Each row is where one point has got to under a steady rotation. How many ticks took it there?
The counts run from 0 to 708.
[ 2.38  0.40 -1.95 -2.41 -0.96 -1.25  0.71 -0.94  0.65  2.84 -4.53 -1.69
  2.37 -0.93  0.55  2.14 -2.97 -1.75 -2.13 -1.02 -2.81 -3.11 -1.34  1.27
 -0.82  1.03 -1.74  2.77  0.25 -2.10 -2.54 -0.75  3.88  1.22  2.39 -1.45
  0.59  0.30 -0.68  0.08 -0.27 -1.34] -> 329
[ 0.27 -0.83  1.66  1.89  1.43  2.01 -1.43  0.63  3.18 -0.99  2.89 -0.48
 -0.59  2.71  1.14  0.09 -1.60 -1.11  1.03  1.51  5.67  0.26  2.59 -0.05
  0.99  2.50  1.81  1.76 -1.88 -3.63 -2.54 -0.23 -1.15 -3.38  1.02 -1.31
  0.40  0.96  2.35 -0.54 -1.51  0.20] -> 227
[-3.36 -3.85  1.00 -0.62  0.92  1.46 -2.51  0.17  2.04  0.44  1.16  4.92
 -0.03  0.74 -1.82 -3.85 -0.07  0.21  0.74  1.22  0.15 -0.27 -0.10 -0.96
  1.99 -2.05 -4.25  2.23  2.72 -0.46 -0.85  0.19 -1.48  0.79 -0.97  0.59
 -0.97  1.08 -1.33 -0.66 -1.26  3.03] -> 101
[-0.76 -4.46 -0.25  2.23  0.42  3.83  0.42 -0.32  1.33 -0.53  4.05  2.00
 -0.31 -0.32 -3.07 -1.02  0.13  1.46  1.83  2.15 -0.23  3.52 -1.83 -0.49
 -3.25  0.99  1.81  1.30  0.71  1.56 -3.65 -0.01 -1.78  0.63  1.26 -0.21
 -1.26 -3.40  1.39  0.85  0.02  1.05] -> 365
[ 4.61  0.08 -2.14 -4.23 -1.50  0.29 -2.03  0.52  0.19  0.37 -1.81 -4.19
  0.62  2.37 -0.37  3.11 -1.31 -0.30  0.95 -0.80 -1.00 -1.20 -2.00  0.42
  0.79 -0.58 -3.36  0.01  0.00  0.40 -1.32 -1.33  2.92  1.67 -0.32 -1.26
  1.44 -0.46  1.57 -1.42  0.38 -2.78] -> 407
[ 1.41 -1.94  0.88 -0.94 -1.13  0.41 -4.91 -2.08  2.06 -2.30 -3.13  0.06
  1.59 -0.23 -0.50 -3.11 -1.17 -1.30  1.42  1.84  0.97  0.26 -0.32 -0.11
  2.40  0.44 -3.53  0.19  1.11 -0.51 -1.34  0.43  0.76 -1.87 -0.55  1.40
 -3.06  3.08  2.07 -1.54 -0.95  2.80] -> 307
[ 0.81 -0.32 -1.87 -1.74 -0.90 -0.52 -0.39 -0.46  1.62  3.45 -3.06 -0.64
 -0.14  1.63  1.26  1.50 -1.06 -0.84 -0.84 -1.06 -0.99 -2.70 -1.24  1.30
 -0.01  0.91 -4.83  2.56  0.26 -0.66 -1.15 -2.12  2.56  1.98  2.19 -1.72
  4.29 -1.25 -1.91 -1.50 -0.98 -1.66] -> 676
[-3.87 -1.68 -0.18  1.00 -0.52  1.14  0.70  1.95  4.61  1.15  3.11  1.41
  0.28  0.19  0.41  0.55  1.88  1.30 -0.54 -0.93 -1.87  1.41 -0.16 -1.94
 -1.82  1.66  2.36  3.09 -0.71 -0.23 -2.42 -2.31 -0.11  1.86  3.41 -1.39
  3.02 -3.08 -0.75  1.34 -1.67  0.69] -> 237
[ 1.23  1.21 -0.60  0.42 -1.88 -0.57 -0.50  0.17  4.64 -0.02 -1.10 -3.11
  2.22 -0.07  2.21  1.77  0.37 -0.98 -0.72  0.04 -1.66  1.11 -0.79  0.19
 -1.31  5.50  1.93  2.37 -0.71 -0.04 -3.28 -1.66  2.28 -1.28  3.29 -1.62
  0.31 -1.58  2.42  0.62 -0.97 -1.42] -> 31
[ 3.45  0.86  0.31 -0.67  0.35  1.81  0.16 -0.76  0.00  0.68 -3.03 -5.47
 -0.30 -0.95  2.02  2.12 -1.50 -1.54 -2.29 -1.23 -1.80 -3.15 -1.98  0.89
 -0.82  1.59 -2.18  1.32 -0.69 -0.67 -2.52  1.06  2.54  1.24  2.94 -1.41
  0.45 -1.87 -2.06  0.88  0.31 -1.65] -> 614
[-0.49 -0.72  1.44 -1.81  2.28  0.60  0.45  1.97 -0.23 -0.57  3.95  0.78
  0.55  1.72 -0.94  0.27 -0.69  1.34  3.66  1.15  2.09  1.77 -0.87 -2.55
  1.78 -4.19  3.53 -1.60  1.57 -1.86 -0.93 -0.76 -2.87  1.34 -1.70  0.30
 -1.74  1.94  2.62  2.75  0.02 -0.38] -> 701
[ 0.20 -1.57  0.45 -2.94  2.59  0.89  0.08 -1.81 -1.00  0.74  0.20  2.54
  0.78  1.32 -2.78  1.24 -0.27  0.37  2.87  2.27  2.03  1.02 -1.27 -0.62
 -2.28 -2.09  0.51 -2.54  2.25 -2.88  0.00  1.13 -1.79  1.20 -1.18  2.92
 -3.24  2.54  3.84  0.29 -0.80  1.15] -> 213
[-1.61 -2.03  0.43 -1.77 -1.93  1.61 -1.07 -0.18  4.03  5.00 -1.77  3.40
 -1.16 -1.91  0.05  0.09 -2.14 -0.79  1.46  0.75 -1.13  0.96 -3.37 -1.08
  1.43 -0.52 -0.68  2.64  1.05 -1.34  1.98 -0.74  0.29  2.31  3.51 -1.17
  0.33 -0.37 -0.98  2.22 -0.11  0.45] -> 235
[ 4.55  0.13 -1.89 -3.16 -1.01 -2.79 -0.04 -0.31 -0.64  1.61 -2.90 -1.48
  0.38  4.32  2.60  3.27 -1.31 -1.67  1.37 -0.28  1.75 -1.17 -2.10  1.87
  0.43 -1.45 -3.31 -0.23  1.11 -1.15 -0.69 -0.93  2.30  0.89  0.50 -0.24
  4.04  0.84  0.50 -1.13 -1.31 -0.95] -> 60
[-1.04 -4.23 -0.57 -2.06  0.74  2.27 -2.19 -2.63 -2.22  0.53 -1.57  0.02
  0.07 -1.26 -1.81 -1.26  0.27 -1.24 -1.22 -0.24  3.05 -1.36  0.39 -0.08
 -4.11 -1.70 -2.24  0.78 -1.26 -1.87 -3.23  1.67  0.67  2.31 -0.34  0.90
 -1.37  2.40 -2.75 -1.60  0.24  3.68] -> 5
[-2.84 -1.45  1.65 -4.68 -1.28  1.53  0.31  0.72  3.05  2.57  0.80  3.46
  1.76  0.01 -1.25 -0.06 -1.30 -0.87  3.00  0.71 -1.20  3.54 -1.37 -1.09
  0.50 -0.99  1.28  0.01  1.01 -1.99  2.13  2.15 -1.05  0.75  0.11 -0.58
 -2.02  1.20  2.77  2.61 -0.68  1.11] -> 90
[ 2.50 -2.05  0.27 -1.84  2.86  4.64 -3.19 -2.24 -1.10 -0.23 -0.67 -4.32
 -2.22  0.05 -2.19  1.48 -1.66  0.42 -2.68  1.45  2.04 -2.98 -0.44  0.21
 -0.85 -1.12 -2.29 -0.46 -1.24 -3.08 -2.31 -0.70  0.29  1.05 -0.23 -0.63
 -1.57 -0.04 -0.33 -1.62  1.04 -1.31] -> 413
[ 1.77 -3.78 -1.42  0.32  1.89  1.33  0.06 -1.20 -0.77  2.48 -1.44  0.60
  0.52 -1.04 -0.60 -1.47 -3.18 -1.67 -1.73 -0.17  0.53 -3.89 -1.51  2.93
 -1.22 -0.11 -4.07  1.74 -0.39 -0.80 -3.32  2.26  0.87  1.44  1.45 -1.14
 -0.24 -0.42 -4.01 -1.09  1.07 -1.67] -> 475
[ 1.60 -0.39 -0.01 -0.59  1.31  1.08  1.05  1.32  0.40 -0.01  2.29 -2.27
 -0.58  1.43 -0.31  1.90  0.49  2.29  2.98  0.12 -2.06  1.00 -2.85 -0.99
  0.61 -2.39  1.35 -1.43  2.37  2.23 -1.38 -2.73 -1.37  4.64  0.67  0.10
  1.67 -3.19 -0.46  2.69  0.81 -2.58] -> 550
[-1.41 -0.50  2.10  0.71  0.03 -1.41 -2.04  1.32  2.25 -5.64  2.19 -1.19
  2.53  1.57  1.59 -1.99  2.37  0.04  0.98 -0.92 -0.65  1.22  1.82 -1.44
  3.50  0.42  0.96  0.80  1.92  0.75 -3.88 -0.76 -0.01 -1.63 -0.90  1.31
 -0.78  1.50  1.85  0.32 -1.39  2.91] -> 590
[-0.09 -4.03 -0.92 -1.38  1.49  1.13  1.04 -1.36 -0.35  2.55 -1.09  2.60
  0.86 -0.94 -1.23 -1.37 -1.05 -0.67 -2.31  0.61 -1.41 -2.61 -2.44  2.94
 -1.22  0.01 -5.73  1.56  1.96 -0.31 -2.31  1.82  0.60  2.03  1.80  0.55
 -0.10 -2.38 -3.64 -1.04 -0.83 -1.11] -> 50
[-0.08 -1.63  0.18 -3.31  0.87 -3.21  2.50  0.86 -1.38  2.85 -0.16  3.29
  3.56  0.89  0.91  0.06 -0.78 -0.87  2.63 -1.02 -1.26  0.54 -3.07  1.55
 -1.22 -3.32 -0.79 -1.39  3.41 -0.14 -0.56  1.93 -0.59  3.12 -0.72  1.19
  0.50  1.72  0.53  1.31 -0.73 -0.68] -> 342
[ 1.95 -0.69 -0.57 -0.29 -0.85  4.91 -2.32 -1.37  2.22  1.27 -0.90 -3.29
 -2.25  0.40  0.04  2.56 -0.83 -0.39 -0.23  2.16  2.76  0.68 -1.13 -0.42
 -3.08  3.66  1.02  1.18 -2.42 -2.11 -1.63 -0.66  0.42  0.19  3.16 -2.24
  0.48 -2.33  1.43 -0.83 -0.59 -0.40] -> 222
[-0.06 -1.27  2.25 -2.10  0.12  1.88 -2.25  0.51 -0.33 -2.78  0.09 -3.55
  0.87  2.62  3.14 -1.57  0.65 -2.45  0.29 -0.24  4.52  0.85  2.59  0.49
 -0.84  1.57 -0.32 -0.59 -2.04 -2.56 -2.15  3.54 -0.32 -1.68  0.45  0.33
  0.03  2.60 -0.04 -1.10 -0.69  2.28] -> 149
[-0.36 -0.61 -0.92 -1.56  2.28 -0.18  3.33  0.02 -0.63  0.87  1.06  0.42
  1.20  1.28 -0.46  3.60  2.53  2.51  1.20 -0.30 -2.31  1.15 -2.87  0.78
 -4.49 -1.09  1.42 -1.86  2.19  0.86 -2.18 -1.95 -0.49  4.75  1.52  1.71
  2.45 -2.99  0.81  1.64 -1.09 -1.45] -> 63
[ 3.53  2.16  0.11 -1.85  0.20 -1.52 -0.70 -0.85  0.38  1.77 -4.00 -2.06
  1.46 -0.48  1.50 -0.04 -4.91 -1.40  0.64  0.12 -0.02 -3.23 -1.81  0.26
  3.59 -1.25 -1.36  1.34  1.71 -2.26 -0.63 -1.05  2.02  0.25 -0.24 -1.17
 -1.55  3.52  0.76  0.78  0.04 -1.79] -> 609
[-0.86  1.86  1.13 -3.29  1.49 -1.32 -0.96  0.83  3.70  1.01 -1.81  0.01
  1.97  2.66  1.51  1.75 -1.23 -2.63 -1.46  0.28 -0.02 -2.77  2.57  1.02
  1.89  1.48 -2.87  1.80  0.56 -4.97  0.38  0.44  2.27 -2.75  1.13 -0.66
  0.24  1.58  1.82 -0.78 -2.73  0.21] -> 670
[-2.84 -2.87  0.79 -0.59 -0.43  2.43 -1.22 -0.83  2.85  1.21  1.15  0.89
  0.50 -2.67  1.43 -4.24  3.07  1.00  2.07  0.40 -2.38  2.42 -1.97 -0.68
 -1.59  0.52 -0.33  0.16  1.09  2.61 -0.84 -0.23 -1.79  3.94  1.66  0.99
  0.55 -1.27 -2.81  2.28 -0.41  1.11] -> 583
[-2.36 -4.26  1.81 -1.20  1.83  2.42 -1.89 -1.86 -2.63 -1.77  0.34  1.75
 -0.58 -1.49 -1.24 -1.59  0.89 -0.45  0.15  0.51  1.16  0.18 -0.49 -1.23
 -2.29 -3.11  0.64 -1.35  0.99 -0.86 -2.60  2.66 -1.60  2.57 -0.21  2.52
 -2.68  2.53 -1.46  0.48 -0.55  4.26] -> 6
[-0.02 -0.02 -0.79 -0.29  2.79  2.05 -1.34  0.37  2.60 -2.30  1.27 -3.96
  0.10  2.20  0.15  0.23  3.50  1.11 -1.95 -0.96 -1.56 -2.28  1.90  0.73
 -0.61  3.45 -3.01  0.46 -0.57 -0.52 -3.71 -2.39  1.70  0.46  0.90 -0.51
  2.52 -3.03 -0.22 -2.34 -0.47 -1.08] -> 255
[ 0.05 -0.55  1.58 -2.68  1.67 -2.91  3.38  2.19 -0.83 -0.14  2.15  1.53
  3.98  2.09  3.14  0.84 -0.70 -2.04  3.46 -1.73 -0.17  1.99 -1.47  1.14
 -0.51 -1.64  2.75 -1.57  2.42 -0.01 -1.91  2.38 -1.54  2.14  0.25  1.43
  1.39  0.62  0.67  2.90 -0.81 -0.41] -> 483
[ 1.40  0.50 -0.78  2.98  3.57  0.14 -0.87 -0.43  2.52 -1.35  1.88 -3.84
  1.69  1.13  0.87 -1.89  1.21  1.01 -1.52  0.16  1.00 -3.01  2.56  0.72
 -0.06  3.35 -0.27  2.09 -0.16 -1.55 -5.83 -2.39  1.13  0.11  1.07  0.12
 -0.17 -0.32 -0.56 -0.98  0.86 -1.63] -> 602
[ 3.94 -0.05 -0.27 -3.23 -2.23  0.66 -1.42 -1.57  0.23  2.37 -2.64 -2.33
 -0.74  1.89  1.49  2.79 -2.50 -1.15  3.68  2.26  3.05  1.35 -3.28  0.66
  0.20  0.06 -0.34 -0.84 -0.41 -1.28  0.84 -0.09  0.23  0.12  1.20 -0.60
  0.32  0.10  3.09  0.31 -0.32 -1.55] -> 217
[-2.54 -0.10  1.10 -2.17  0.73 -1.07  2.46  2.47  3.35  1.51  1.45  2.64
  2.13  0.71  1.64  0.25  0.96  0.58  2.11 -0.49 -4.50  0.92 -2.12  0.17
  1.32 -0.64 -1.37  0.39  3.78  1.29  0.47 -1.38 -0.78  3.24  1.62  0.37
  2.50 -2.57 -0.83  3.05 -0.60 -1.52] -> 533
[ 0.76 -0.94  0.64 -0.69 -1.42 -1.78  0.43  1.75 -0.82 -3.05  1.06  0.50
  2.56  2.88  1.54  1.61  0.42 -0.62  3.92 -0.26  0.80  4.64 -2.02 -0.20
 -0.17 -0.81  3.46 -1.47  2.42  1.83 -2.78  0.28 -0.58  0.45 -0.25  0.89
  1.21  0.86  3.03  1.54 -2.25  2.68] -> 640
